Some points, one per row:
[-1.4 -0.4  0.9  0.   0.7  0.2  0.9 -0.4 -0.2 -0.3 -1.1 -0.2 -0.6  0.5
 -2.1 -0.4]
[-1.  -0.9 -0.7 -0.5  0.4  2.  -0.2  1.6  0.   1.   0.7 -0.9  0.3  0.
  0.2 -0.3]
[-0.6  0.3 -0.4 -1.6 -0.2  0.9 -0.9 -0.5  0.6 -1.2  1.9 -1.9 -0.8  0.4
 -2.1  0.7]
[-0.3 -0.8 -0.9  0.2  0.3  1.5 -0.8 -0.2  0.7  0.7  0.6 -0.8  1.3 -0.6
 -0.7 -0.7]
[ 0.4  1.  -0.1 -0.1 -0.3 -0.4  0.3 -2.1  0.8  0.8 -1.   0.9 -0.5 -1.3
 -1.6 -0.4]
[-0.4  0.   0.1  1.7 -0.5 -0.9  1.3 -1.8  1.3 -1.8 -0.6 -1.1  2.8  1.9
 -1.2 -0.2]
[-1.7 -0.3 -1.1 -1.2  2.2  1.8  2.2  0.9  0.4 -0.8 -1.2  0.2 -0.9  0.
  0.6  0.3]
[ 0.5  0.8 -0.3 -0.8  0.8 -0.3  0.4 -0.2  0.7  1.6 -0.4  0.3 -1.6 -1.5
  0.8  0.5]
[ 1.3 -1.3 -1.1 -0.2 -0.7  1.1  0.4 -2.6  0.2 -1.5  0.6  1.1  1.  -0.9
 -1.1  0.2]
[-1.1 -0.4  0.9  0.9 -0.8 -1.  -0.4  1.  -1.1 -0.8  0.5 -0.8 -0.3  1.8
 -0.9 -1. ]
[-0.9  2.9  0.7 -1.1  0.6 -1.2  0.9 -0.4  2.4  0.9 -1.6 -1.3 -0.9  0.3
 -2.   0.4]
[ 0.2 -0.8  0.2  0.4  0.4  0.9 -1.5 -1.  -0.4  1.4  0.1  0.6 -0.2 -1.4
  0.3 -0.9]
[ 0.2  1.8  0.7 -1.1  0.7 -0.1 -0.3 -0.7  0.6 -1.  -1.1 -0.1 -0.4 -0.3
  1.4  1.5]
[-0.9  1.9 -0.2  0.5  1.3  0.9  0.1 -2.   3.1  2.  -0.5 -2.7  1.5 -0.5
  0.4 -0.3]
[ 1.7  0.6  0.2  0.1 -1.3 -1.1 -0.3 -0.4  0.   1.2 -0.8  1.6  0.  -0.8
 -0.1 -0.2]
[ 0.   0.2  1.8  1.8  0.  -1.  -0.7 -2.3 -0.8 -1.8 -1.2  0.8  0.6  0.4
  0.5  0.2]
[ 1.3 -1.4 -1.5  0.  -1.6 -0.1  0.8 -0.6  0.6 -0.6  1.   0.8  0.7 -0.1
 -2.4  0. ]
Here are 16 more points, each followed by its number:
[-0.4 -1.2 -1.5  0.3 -1.3  0.5  0.3  2.7 -1.  -0.3  1.5 -0.3  1.6  1.
 -0.5 -1.3] 0
[-1.3 -0.7 -1.3 -1.7  2.2  2.   2.6  2.  -0.9 -0.8 -1.7  1.6 -1.2 -0.5
  1.3  0.1] 1
[ 0.1 -0.1  0.4  0.9  0.2 -0.3  0.4 -1.4  0.7 -1.3 -0.4 -0.9  1.1  1.
  1.1  1.1] 2
[ 1.4 -1.6  0.3 -0.5 -0.1 -0.9  0.6 -1.3 -0.5 -0.8  0.   1.9 -2.7 -1.
 -1.8  1.2] 3
[-0.2  0.   1.   0.8 -0.8 -1.3  0.5 -0.2  0.5 -0.8 -0.1 -1.4  0.4  1.7
 -2.  -0.2] 4
[-0.3 -0.5  1.9  0.7 -0.1 -1.2 -0.3  0.8 -0.9 -0.3  0.  -0.3 -1.3  1.2
 -0.5  0.7] 5
[ 1.5  0.2  0.8 -0.3  0.4 -0.4 -0.6 -1.4 -0.1  1.1 -0.7  1.7 -1.5 -2.1
  0.   0.8] 6
[-1.  -0.8  1.7  0.2  0.6 -0.3 -0.5  0.9 -1.6 -0.3 -0.3 -0.2 -1.7  1.
 -0.3  0. ] 7
[ 1.   1.3  0.4 -0.3 -0.2 -0.7  0.4  0.8  0.2  0.3 -1.3  1.1  0.3 -0.2
  1.6  0.9] 8
[ 0.7  1.4 -0.7  0.  -0.2 -0.1 -0.1  0.4  1.8  1.9 -0.4 -0.6  1.5 -0.9
  1.3  0.3] 9
[ 1.  -1.3 -0.7 -0.5  0.4  1.2 -0.5 -1.3  0.4 -0.3  0.7  0.4  0.2 -1.5
 -0.3  0.9] 10
[-2.   0.2  0.8 -0.6  1.1  0.7  0.2 -0.1 -1.  -0.4 -1.1  0.2 -1.2  0.1
 -1.7 -1. ] 11
[-2.4  0.2  0.  -0.8  1.3  1.9 -0.4  0.6 -0.5  0.3 -0.5 -0.2 -0.9 -0.1
 -1.2 -1.3] 12
[-0.3 -0.5  0.9  0.4 -0.4 -0.8 -0.3  1.2 -0.7 -0.4  1.  -1.  -0.8  1.5
  0.1  0.1] 13
[ 0.6  0.8  0.9  0.2 -1.  -2.   0.4 -0.2  0.7 -1.2 -0.4 -1.   0.2  1.7
 -1.6  0.8] 14
[ 0.9 -1.6 -2.1 -0.8  0.4  1.7 -0.1 -1.1  0.  -1.   1.8  0.2  0.3 -1.8
  0.8  0.3] 15
Which two of these numbered points are nearest to each point below, ignoring the direction in which the first points spread most? Their numbers follow each, nearest first.
[ 0.1  0.4  1.   0.9  0.5 -0.7 -0.2 -2.2  0.5 -1.9 -0.7 -0.6  0.8  0.5
  0.9  0.8] > 2 14
[-0.1 -1.  -0.8 -0.6  1.3  1.   2.9  2.3 -0.9 -0.8 -2.3  2.3  0.4 -0.1
  1.6  1.1] > 1 8
[-0.7  1.1  0.1 -1.   0.5 -0.6  0.7  2.1  0.2  0.4 -0.4 -0.6 -1.5  0.8
  0.2  0.5] > 13 5
[-0.4 -0.3  0.6  1.9  0.3 -0.5  0.  -1.7 -0.7 -1.3 -0.3 -0.4  1.1  1.
  1.6  0. ] > 2 13
[ 1.4  1.3  0.4 -0.3 -0.8 -1.2  0.2  0.8  0.3  0.6 -1.3  0.9  0.9 -0.3
  1.1  0.6] > 8 9
[-1.9 -0.3  0.5 -1.   2.1  1.6  0.3  0.3 -0.9  0.7 -1.5  0.8 -2.  -0.9
 -0.4 -0.6] > 11 12
[-0.5 -0.9  0.4  0.9  0.3  0.7 -1.1  0.6 -1.3  2.6  0.4  0.9 -0.5 -1.
  1.  -2.1] > 12 7
[ 0.9  0.7  0.3 -0.6  0.2 -0.7  0.  -1.   0.4  1.6 -0.7  1.2 -1.6 -1.6
  0.   0.7] > 6 3
